In the rows, zero is written as 128.
The rows of M fall into 3 groups, and each row is roughly a mix of its group's hidden directions.
M:
[[170 147 108 128 175 150 139  84 156 162 130]
 [140  80 116  99 128 114 100 126 169 106 180]
 [170 193 132 110 154 165 128 109 146 140 138]
 [ 51 161 143 162 107 133 125 120 131 120 146]
 [164 101  93 146 147 178 167 123  98 111 120]
 [119 159 106 143 140  86 165  88 101 153  92]
 [122 110 138 169  76 106 114 177 150 100 118]
 [136 123 134  92 121 187 111 142 136 120 188]
 [135 123 131 122 101 170 113 160 116  89 189]
 [125 154 116 105 184 157 146  76 113 152 123]
 [149 145 117  78 127 137 143  99 117 128 195]
 [125 113 167 110 130 120 148 173 115 120  61]
 [144 130 106 101 143 134  96 110 178 152 184]
 [178 103 130 119 111 134  91 163 145  94 170]
 [151 105 114 137 118  91  88 151 185 103 151]
 [104 195 140 140 137 127  92 121 136  95 166]
 [120 137 128 112  85 131  88 148 152 110 192]
 [169 169 144 141 154 187 124 120 155 143 109]
 [106  95 105 143 107  99 164 127  89 115  76]
 [ 77  82 103 132 128 157 157 110  89 118 111]
 [160 102 107 132 160 137 166 126 124 139  62]
 [101 108 120 114  69 114 150 147  89  86 141]
 [122 112 150 108 128 107 174 148  99 118  64]
 [162 161 155 137 179 178 123 118 148 152 131]
 [115 144 186 135 147 167 112 124 116 182 110]
 [ 62 142 137 129 133 162 126  93 115 134 173]
 [109 127 153 139 121 161  80 136 135 102 191]
 [127 105 127 159 129  57 132 126 133 116  78]
 [157 118 132 122 186 164 169 114  87 120 127]
 [120 153 137 116  89  53 126 160 115 128 124]
 [123 109 130 151 132  59 151 112 113 119  78]
 [131 184 127 119 156 130 138  89 126 187 121]
 [128  98 108 166 126 120  91 161 162 145  77]
 [137 131 183 144 117 160 104 186 131 116 101]
 [111 153 158 125 141 153 164 114  73 155  91]
 [186 127 158 139 119 116 110 174 142 142  84]
 [116 146 114 146 161  93 101  76 151 169 143]
 [126  65 133 135 138  75 103 129 163 113 111]
 [121 110 149 158  98 143 130 180 106  82  95]
 [142 112 131 128 148 107  77 129 196 152 139]
 [165 116 116  97 123 140 189 132 124 121  76]
 [124 117 134 159 123  68 151 126 106 113  71]
 [163 124 104 141 154 120 159 122 136 137  54]
 [110 148 163 149 149 135 140 126 104 166  63]
 [152 100 116 134 146 143 174 137 106 123  61]
 [125 120 120 104 162 143  95 100 175 174 159]
 [131 185 145 122 124 152 168 121  73 143 115]
 [172 145 140 137 179 179 146 122 141 148 102]
 [ 97 131 132 143  69 126  86 159 138 109 164]
 [167 122  90 133 179 132 139  88 152 161 114]
 [114 178 129 126 101 105 114  86 172 162 142]
 [110  83  74 133 138  96 115  99 166 127 146]
 [185  69 102 107 129 137 155 132 131 138 107]
 [149 100  96 106 164 150 170  92 119 153  98]
 [ 99 130 153 123  62 127 122 173 114  95 134]
 [169 129 161 135 120  94  89 165 173 111 132]
 [177  93 116 103 130  92 152 141 116 151  82]
 [ 90  90 118 152 131  70 121 141 106 107  93]
 [145 129 128  62  78 114 151 149 145 104 140]
 [ 99  55 120 119 148  95 137  95 123 125 112]
 [146  82 163 113  81 119 113 173 121 152 144]
 [158 124  93 158 143 100 140 137 146  96  68]
 [112 166 154 155 135 148 144 136  96 156  68]
 [130  79  97 125  87 100 127 154 135  86 158]
 [154 163 155 144 133  94 121 156 130 149  65]
 [159 117 108 125 182 146 174  91  99 135 117]
 [157 109 145  98 140 168 164 162  93  90 132]
 [155 104 111 124 126 153 186 141 102 110  78]
 [130 135 116 107  82 137  99 143 154 108 193]
 [136 100 122 128 105  61 141 161 117 132  83]
 [ 83 152 167 145 149 177 102 108 123 145 151]
 [134 122 120 100 118 185 106 143 147 117 190]
 [199 131 103  88 153 149 126 117 138 118 152]
 [134 114 117 185 155 152  77 147 156 148 114]
 [124 155  98 127 183 145 157  79 123 135  97]
 [100 129 115 134  85  99  74 137 157 126 170]
 [122 146 134 110 112 168 110 118 139 116 205]
 [181 142 125  94 136 140  96 135 137 106 184]
 [133 154 120  98 170 163 155  80 116 166 126]
 [102 117 166  98  94 115 145 169  90  91 121]
 [123 107  85 146 116 105 117 139 143  58 151]
 [128  95 111  94 113 111 164 103  89  91 164]
 [183 127 137  89 160 151 154 143 155 137  90]]
One row of each group comes first, with its name. Which group is each row after those in?
[119  95  73 145 158 117 157 102 129  99  90] | (64)
[117 149 110 128 164 138 104  96 168 190 127] | (103)
[167 141 114 114 144 174 122 115 144 121 193] | (60)

[ 95  75 145 109 166 130 131  91 124 164 105] | (103)
[103 130 155 133 170  79 127 111 120 158  79] | (60)
[134  99  87  96 119 111 140 100 129 102 189] | (103)
[ 98  97  67 171 109 111 132 130 135  98 111] | (103)
[112 161 138 154 143 117 152 112  99 163  66] | (103)
[ 95 158 175 133 109 128  80 148 139 125 170] | (60)
[163 105  60 128 133 118 138  99 164 147 113] | (60)
[140  96  87 110 117 105 113 118 161 102 186] | (103)
[127 143 161 155 151  95 119 128 137 164  63] | (103)
